Named turns come first, each shown by rows before and after it. Which turns, in which order, take the first row of each pair that follows to the second? Write the first one first, as in the answered first pair.
Q:
[-1.09  1.39 -1.82 -1.11  0.17 -1.01  0.62 -3.04 -1.36  3.27 -1.12 -0.91]  ->  [-2.02  1.93 -2.80 -0.04 -0.20  0.64  1.61 -1.37  0.03  2.61 -0.48 -2.27]
[-1.30 -2.09 -3.47  1.87  1.43  1.08 -0.28  0.51 -0.40  0.33  1.05  0.94]  ->  [ 0.43 -0.96 -1.63 -0.25  1.43 -1.40 -1.86 -2.66 -1.66  1.31  0.92  1.86]
[-0.33 -1.89 -1.10  0.91  0.05  0.16  0.16 -0.16 -0.02 -0.98  2.44  0.46]  ->  [ 0.41 -1.21  0.01 -0.04  0.00 -0.70 -0.79 -1.72 -0.54 -0.31  2.38  0.93]
[ 0.53 -4.02  1.87  0.20  1.27 -0.49 -0.53  1.94 -0.28 -2.23 -0.54  0.40]  ->  [ 2.18 -1.67  3.29 -1.75  0.84 -1.87 -1.54 -1.00  0.14 -1.64 -0.67 -0.33]
K:
[-1.00  0.71 -0.98  0.40 -0.55 -0.06  0.36 -0.89 -0.18 -0.37  0.35  0.98]  ->  [-0.51  0.61 -0.78  0.19 -0.20 -0.26 -0.13 -1.16 -0.05 -0.23  0.11  1.20]
[ 0.05 -0.50  2.21 -1.65 -1.36 -0.78  1.62  0.48 -0.97 -0.44 -0.54  0.17]  ->  [-0.03 -0.59  1.97 -1.59 -1.28 -0.69  1.48  0.25 -0.77 -0.67 -0.46  0.07]
[ 1.14  0.58  0.01 -1.45  0.39 -1.34 -0.69 -2.40  1.41  0.62  0.52 -0.03]  ->  [ 0.62  1.15 -0.31 -1.40  0.87 -0.61 -0.74 -0.84  1.26  1.01 -2.08 -0.35]
W:
[ 0.87  1.21 -0.63  0.04 -0.77  0.49 -0.76 -0.10  1.16 -0.57  0.80  0.09]  ->  [-0.23  1.07 -0.81  0.50 -0.69  1.10  0.21  1.25  0.03 -0.30 -1.27 -0.70]
[ 1.44  0.86  0.77 -0.22  0.24  0.39 -1.64 -0.11  1.95  1.18  0.57 -0.04]  ->  [-0.66 -0.21  0.82  0.67  0.00  0.84  0.51  2.46  0.02  1.60 -1.77 -0.71]
[-1.66  0.25  1.96 -0.55 -0.89 -0.51  2.41 -0.98 -1.66 -0.36 -0.16 -1.34]  ->  [ 0.72  1.51  1.28 -1.86  0.03 -0.57 -0.52 -2.90  0.84 -0.20  0.77 -0.52]
M:
[-0.03  0.17  0.76 -1.10 -0.67 -1.60 -0.77 -0.48 -1.20 -0.79  1.99 -0.39]  ->  [-0.29 -0.88  0.94 -0.79 -0.17 -1.17 -0.65  0.68 -2.18 -0.52  0.54  0.13]
[-0.32  2.43 -0.16 -0.90 -1.47  0.14  0.19 -1.92  2.19  0.64  0.50 -2.71]  ->  [-1.09 -1.94 -1.76  1.47 -0.70 -0.23  0.08 -1.39  0.13  0.02  3.57  0.98]
[-0.31 -0.95 -2.08  0.15  1.30  0.40 -0.30 -0.22 -0.14  0.63 -0.18  1.34]  ->  [-0.26  0.02 -1.07 -0.17  1.24  0.85 -0.51  0.32 -0.12  0.44 -1.92  0.39]
Then:
(2 to 3 turns a pair)
[-1.15  0.15 -1.46  0.23  1.23  1.63  2.71  2.01  0.39  0.27 -2.13 -1.18]  ->  [-1.27 -1.35 -2.01  1.26  1.37  1.51  2.56  2.13 -0.22  0.22 -1.08  0.22] : M M M
[-1.36 -1.49  0.60  1.31 -2.38 -0.32  2.54  1.64 -1.17 -0.41  0.13 -0.04]  ->  [ 0.94  1.09  1.43 -0.35 -2.43 -1.05  0.61 -1.29  1.92 -0.86  1.70 -0.94] : M W
[ 0.04 -1.13 -2.42  0.80  0.03  1.12 -0.08  0.62  0.72 -1.63  3.51 -0.48]  ->  [ 0.78 -3.10  0.38  0.23  1.17 -0.06 -1.43  1.02 -2.55 -1.46  0.68  2.25] : Q Q M
[ 0.02 -1.49 -3.48  1.06  2.35  0.57 -3.24  0.14  0.49  1.40  0.63  3.31]  ->  [ 0.86  3.17 -2.42 -1.02  1.84  0.75 -2.94 -0.87  2.88  1.95 -1.90 -0.28] : M M
[-1.18 -1.08  2.74  0.44 -1.06 -0.36  2.73  2.23 -1.58 -1.47 -2.15 -1.36]  ->  [-2.17 -1.52  0.46  1.91 -1.17  0.44  3.46  2.62 -0.91 -1.40  0.40 -1.76] : M Q
[ 2.12  0.28  3.14 -1.49  0.60 -0.72 -2.74 -0.07  0.54 -1.31 -2.32  1.41]  ->  [ 0.46  1.66  3.90 -1.65 -0.50 -0.40 -0.37  0.68  0.01 -1.07 -3.69 -0.68] : W Q
[-1.34  0.87 -0.15 -0.32 -0.84 -0.99  1.77 -0.33 -2.25  1.00 -0.81 -1.10]  ->  [-0.77  1.48 -2.53  0.00  0.22  0.98  0.57  1.20  0.31  1.36 -1.59 -1.00] : W W Q
[-0.70 -0.70  0.81  0.80  1.10 -1.20 -1.42 -2.28 -1.48  0.81  0.40  2.52]  ->  [-0.45  0.93  2.82 -0.25  0.27 -1.25 -0.42 -2.37 -0.92  0.41 -1.78  0.46] : M W M
[ 1.89  1.11  2.71  0.44 -1.48 -1.50  2.02 -1.72  0.91 -1.53 -0.03 -0.35]  ->  [ 1.67  0.10  1.53  1.46 -1.64 -0.86  2.17 -1.21  1.22 -1.73  1.61 -0.08] : M Q
[-0.84 -0.79  2.36 -0.23  2.13  0.68 -1.28  2.10 -0.45 -0.09 -4.39 -0.15]  ->  [ 1.07  2.66  0.99 -1.63  0.90 -1.03 -2.09 -3.29  2.08  0.61  1.16 -1.95] : Q M
[-0.44  1.43  3.42 -0.12 -0.35 -0.75  2.15 -1.14 -0.27 -0.83 -1.96 -1.34]  ->  [ 0.25  0.75  1.34  0.99 -0.33 -0.61  1.51 -2.35  2.06 -1.84  2.84 -0.64] : W M Q
[-1.93  0.25 -2.01  1.80  0.92  1.68  1.93  3.10  0.03 -0.55 -1.08 -0.84]  ->  [ 0.16  2.84  0.94 -1.44  1.09 -1.18  0.21 -0.29 -1.40  1.05 -3.76 -0.84] : Q M
[ 1.91 -0.44 -0.29 -0.29  0.02  0.42 -2.34 -1.22  1.66 -0.42  2.63  1.29]  ->  [ 1.93  1.22  0.37 -0.99 -0.36  0.58 -1.92 -1.35  2.31 -0.19  1.49  0.25] : M M M
[-1.39 -2.45  0.68  2.09 -0.50 -1.04  3.04 -0.42 -1.15 -1.08  2.82  0.15]  ->  [-0.19  0.82  1.31  0.28 -1.28 -1.84  2.51 -2.91  0.50 -0.94  3.07 -1.61] : Q Q
[-1.21  0.02 -1.09  0.80  0.49  0.02  2.23 -0.32 -2.33 -0.45  2.09 -0.74]  ->  [ 1.33  0.54  0.23 -0.65  0.56 -0.50  0.11 -2.00 -0.63 -1.29  3.21  0.19] : M W
[ 0.78 -0.52  1.62 -0.77  0.00 -1.02 -0.58 -1.54 -0.53 -0.97  0.36  2.04]  ->  [-0.10  1.45 -1.59 -0.21  0.23  1.29  0.16  0.35  2.41 -0.41 -0.47 -0.40] : W M Q
[-0.16 -1.39  2.43  0.14 -0.66 -1.52  0.67 -1.23 -2.40 -0.34  1.11  0.59]  ->  [ 0.96  0.46  2.03 -1.26 -0.48 -1.56 -0.37 -2.53 -1.05  0.36  0.65  0.40] : K M M
[-0.38  0.98  1.77 -0.72 -1.46 -2.49  2.87 -2.10 -1.73 -0.02 -0.48 -2.84]  ->  [ 1.10 -2.32 -0.99  0.51  0.48 -2.92 -0.30 -2.70 -1.62  0.09  3.27  1.54] : W M
[-2.62  3.30 -4.29 -0.84  0.32  2.46  0.49  0.36  1.56  1.23  1.32 -0.38]  ->  [-1.93 -0.03 -3.64  0.09  0.51  1.76 -0.61 -0.46  0.56  0.23  4.25  2.63] : M K
[-0.98  0.25 -2.11  2.85 -0.90 -0.05  1.44 -0.86  2.00 -0.39  2.82 -2.49]  ->  [ 0.72 -2.13 -1.55  2.02  1.58 -2.16 -2.44 -1.92 -1.64  1.13  0.74  2.54] : W M Q
[-0.33 -0.67  0.60  1.56  0.88 -1.39  0.97 -3.02 -0.99  0.65  1.06 -1.63]  ->  [ 0.16  1.16 -1.13  1.06  2.15 -0.46 -0.54 -1.94  0.18  1.64 -1.54 -1.72] : W K
[ 1.79  2.67  0.17  0.20 -0.47 -0.26 -0.44 -1.29  0.31 -0.37  1.27 -0.19]  ->  [ 0.92  0.47  1.06  0.68  0.49  0.21 -0.13  1.36 -1.53 -0.63 -1.65  1.46] : M M
[ 0.82 -0.61 -2.85  0.55  1.60  0.19 -1.31  0.17 -3.05  2.18 -2.02  2.93]  ->  [ 1.02 -0.73  3.00 -0.43 -1.48 -1.63  0.96 -2.38 -3.76 -0.34  0.95  0.59] : W M W
[ 1.75  2.07 -0.58 -1.03 -0.66 -1.65 -0.82 -3.52  0.18  1.62  2.97 -0.26]  ->  [-1.37 -2.49 -2.48  2.80 -0.05  1.30  1.70  2.59 -0.43 -0.24  1.92  0.35] : Q M
[ 1.39 -0.07 -2.50 -0.15  2.22  0.10 -3.44 -0.39  1.02  1.39 -0.09  2.91]  ->  [-0.34  2.44 -3.01 -0.01 -0.50 -0.62  0.24 -2.76  0.57  2.27  2.44 -1.40] : W M M
[ 0.04  0.00  2.53  0.27 -2.27  0.44  1.37  0.48  1.45 -2.79  2.33 -2.55]  ->  [-0.29 -0.38  3.13 -0.17 -1.57  0.99  1.81  2.19  0.16 -2.73 -0.85 -2.35] : Q M
[-1.60  3.98 -1.55 -0.32 -0.94 -0.55  2.16 -2.37 -1.93  3.64 -2.28 -3.18]  ->  [-1.29  1.53  0.31 -0.36 -2.09 -2.45  2.21 -5.18 -3.19  2.30  2.48 -1.64] : W M Q
[ 0.20  0.07  1.23 -1.71 -0.57 -1.46 -0.77 -1.06  1.09  0.31 -1.05  2.28]  ->  [-0.27  0.87 -0.20 -0.92 -1.20 -1.59  0.27 -2.11  1.96  0.85  1.06  0.68] : W Q M
[ 1.74 -2.29 -0.29  0.94 -0.50  0.89 -1.65 -0.05  3.21 -2.38  3.46  1.76]  ->  [-0.80  0.19  1.87  0.48 -1.60  1.58  2.16  2.96  1.93 -1.87 -2.28 -2.60] : W W M
[ 0.37  0.00 -2.27 -0.81 -0.38 -1.72  0.00 -2.88 -1.48  2.50  2.41  0.63]  ->  [ 1.83  1.41 -2.21 -1.57  0.39 -0.76 -1.56 -2.71  0.83  1.76  1.49  0.12] : Q K
[-1.74 -0.93  0.95  0.93 -2.47 -0.91  4.28 -0.20 -3.20 -0.91 -0.70 -2.38]  ->  [ 3.37  0.18 -1.72 -0.64  0.57 -0.84 -2.94 -3.50  0.80  0.04  1.36  2.42] : W K M
[-1.84  0.96 -0.75 -1.30  1.37  2.09 -0.58  0.81  3.28  1.68 -1.80 -1.93]  ->  [-0.77 -3.81  1.75 -0.62  1.12 -0.12 -1.18 -0.70 -0.33  0.10  1.79  2.55] : Q W K
[-2.20  1.26 -0.30  0.83 -2.30 -0.10  3.31 -0.74 -0.24  0.20  1.44 -3.27]  ->  [-2.25  1.51  0.45  0.54 -2.18  0.10  3.35  0.14 -0.64  0.15  0.09 -3.53] : M M M
[ 1.70  0.21  1.36  0.60 -1.18 -0.81 -1.15 -1.53 -0.70 -0.30  1.38  0.68]  ->  [ 0.90  1.37 -1.85  1.43 -0.57  1.13 -1.07  0.29  1.63  0.39  0.22 -0.35] : W M Q
[-1.48 -1.25  0.19  1.72 -1.73  1.10  2.61  1.26 -0.14 -2.84  0.16 -0.77]  ->  [-0.67  0.44 -0.18  0.81 -1.77  0.61  2.43 -0.44  1.45 -2.41  1.84 -1.76] : M M
[-1.00 -0.63  1.25 -0.07 -1.04 -0.14  0.76 -0.94  0.54 -1.40  0.12 -1.33]  ->  [-0.18 -0.52 -1.39  0.14  0.73  1.02 -0.98  0.13  1.69 -0.27 -1.61  0.24] : W M W
[ 1.60 -0.97  1.83 -0.81  0.62 -0.59 -1.50 -0.89  1.64 -1.56  1.24  0.45]  ->  [ 1.54 -0.90  2.30 -1.02  0.70 -0.21 -1.35  0.05  1.19 -1.57 -0.91  0.14] : M M
